Each path below is one point turned by a fixed rotation once a step. After each direction that follows a path, write how fast that rotation turns it, in degrees each step (0 if it stays still).
Each turn is a multiple of 5 degrees from 10 to 175, or 0.
Each row of a path follows its step; steps can be skipped.

step 3: [ 12  -5   5  -2   3  -3 -10  12   1  -3   5   5  -6  -4   3   5  10  -4
 -12   3  -5   3   1  -3  14   9 -10   4  -7  -7  12   8 -12  -9  -1 -11
  -8   4   1   0   4 -13   4 -10  -6  -9   3   5   7   7  -1   8  10  -7
  18  -5   3 -22  -8]
step 7: [ 13  -5  14  -6  -9   1   5  -3 -18 -10  -1  14   1  -5  -8   0   5  -5
   2 -10   5   6   6  -4   3 -12  -3   1   0 -10   5 -18   2  -4   5   8
  -4   0   6  18  -2   2  -3 -13 -10   5  -7  11   4  -5  -6  -1  -1 -12
 -10   8  12   3  12]
step 9: [ -3  -1   1  -2 -12  16   9  -3 -14  -1  -6   3 -10 -11  -3  -3   4   0
 -16 -12  -3  -2  19   2   4   3  -7   2  -4   5   8  -8 -12   6  -8 -16
   0   7   0  10   2   8 -10  10  -3   8  -6   6   4 -10   2   0   6  -6
   5  -4   7 -13 -14]
step 12: [-12  -1  -1   1  -8  -4   1  -9 -10 -17  -3 -11 -11   8   6   2  -7   3
 -18   3   8  -3  16 -12  -7   8   3   4 -16   3  -1 -10 -15  -7   4  -6
   6   2 -14   8  -7  10 -12 -10  -3   8   0  -2   6  -1   3  -2  -3  -6
  -2   8   2   5  -9]
step 13: [ 11   5  -3   3  10   9   7   4   0 -25   2   5   4  -4   8   6  -7   1
   0  -8  -8  11   2   0  -5  -2   2  12  -4  -5   3   5   3  -4   3   8
 -24   5  -1   8  -8  20  -1   0   4 -15  -4   1  -5  -1   8  -6  11   4
  -1   7  12   5   5]
step 15: [  5 -10  -3  -9   5  22 -11   4  11 -24   3 -16 -13   1   2   2 -10   0
  -8  -5   5 -11   0  -3  -8   2  -3  -6   1  -2   5  -5  -8  -5  10   2
  -2   0   1  12  -1   8   2  -2  -4   8  -5  -3   1   2  -5  -5  12  -7
 -11  -1   0  -6 -17]
step 20: [  2  -7   5 -10  10  -5 -16   9   9  10   4  -4  -1   4 -13  11   8  -8
   1  -7  -5   0  24 -14   7  -9   6  -8  -4  -3  -7  -5  -1   1   5   5
  -1  -6   1  -2  -3 -11  -2 -19  -3   7  -9  -1   9   1  -3   0  -8  -9
 -13 -11   8   5  -3]
step 21: [ -9  -1  11  -8  -6   1 -21  -4  13   1  -3 -11  -8   1   1   5  -4   3
  -7  -4   0   2   2   6  10   9 -13   1  -1  -7   7  10   9  -6  -3 -10
 -18   1   8  -1  -1  -4  -7  -8 -10  -7 -10  -6 -11   0   4   3  20   9
   9  -5   0 -10  -8]
step 29: [  0  16  -1   6 -11  -6   4   1  -2   1   1 -11 -13  -9   6   1  -1   7
  -3   5 -20  16   5   7  -1  11  -3  10 -10  -7 -13  -4  16   6  -2  -1
   1 -19 -16   8   0   6   1  -1   0  -8  -6   1  -6   2  10   2  -1   0
  -7  -3  14   7   7]
Directions:
[-2 -3  1  4  2 -1 -4  1 -1 -3 -1  3  0 -1  0 -1  3  1 -2 -3  0 -3  0  1
  5 -1  1  3 -1  3  0  2  0  0  1  2 -3 -2  1 -3 -1  1  3  3 -1  0  0 -3
 -3  5  2 -1 -1  0  0 -2  0 -1  1] : 145
[ 2  3 -1  1  0  0 -2  0  1 -3 -2 -1  2  1 -2 -3  2 -2  2  0  0  3 -4  1
  2  3 -1  2 -1 -4 -4  6  0 -1 -1 -2  0  0  0  1  0  0  3  0 -2  3  0  0
 -1 -5  1  1  5  1 -1  0  1  3  2] : 135
[-2 -2  2 -4  6 -2  3 -2 -1 -3 -3  0  4  0 -3  2 -5  1  1  2  1  1  5 -3
  2  1 -2  3  0 -1  0  2 -1 -1  0  2  3  0  0  2  1  1  0  0  0  0  1  0
 -3  0 -2  0 -2  1  1  1  2  1  5] : 60
[ 1  3  1 -3  0  0  3 -1 -2  3  1  1 -5  0 -2  3  3  0  1  1  2 -1 -2 -1
  5  0 -2  0  2  4  0  2  1 -3 -1 -1  0  1  4  4 -3 -2  0 -1 -2  3  1  0
 -1  2  4  0 -1  1  1  1  2  2  0] : 20
[ 3  2 -1  2  2 -2  1  0  2  1 -2 -2  0  0  4  2  2  1  1 -2 -6 -2  1  0
  3  3  1 -3 -1  0 -5 -1  1  0 -1  4  4 -1  2 -2  1 -3 -3 -1  2  1 -2  1
 -2 -1 -1 -3 -2 -1 -1 -2  2  1  1] : 120
[-2  1 -1  2  3  1 -3  0 -4  1 -1  1 -2 -1 -2  2  0 -5  1 -1  3 -2  2 -1
 -2 -1  1 -2 -2 -1  0 -2 -6  4  2 -3  5  0  1  1  0 -1  0 -1  0  1 -1  0
 -3 -1  0 -4  1  0 -1  0  1  3 -1] : 135
[-2  5  2  2 -2  2 -2  2  0  0  0 -1  2  2 -2  2 -1  1 -1 -1  0  1  4  1
  1  1  2  1 -5  1  2  3  3 -4  3 -3  1  2  1 -2  0  0 -2  0 -1 -2  0  6
 -1  4 -1  2 -1  0 -3  2  1  2  0] : 85
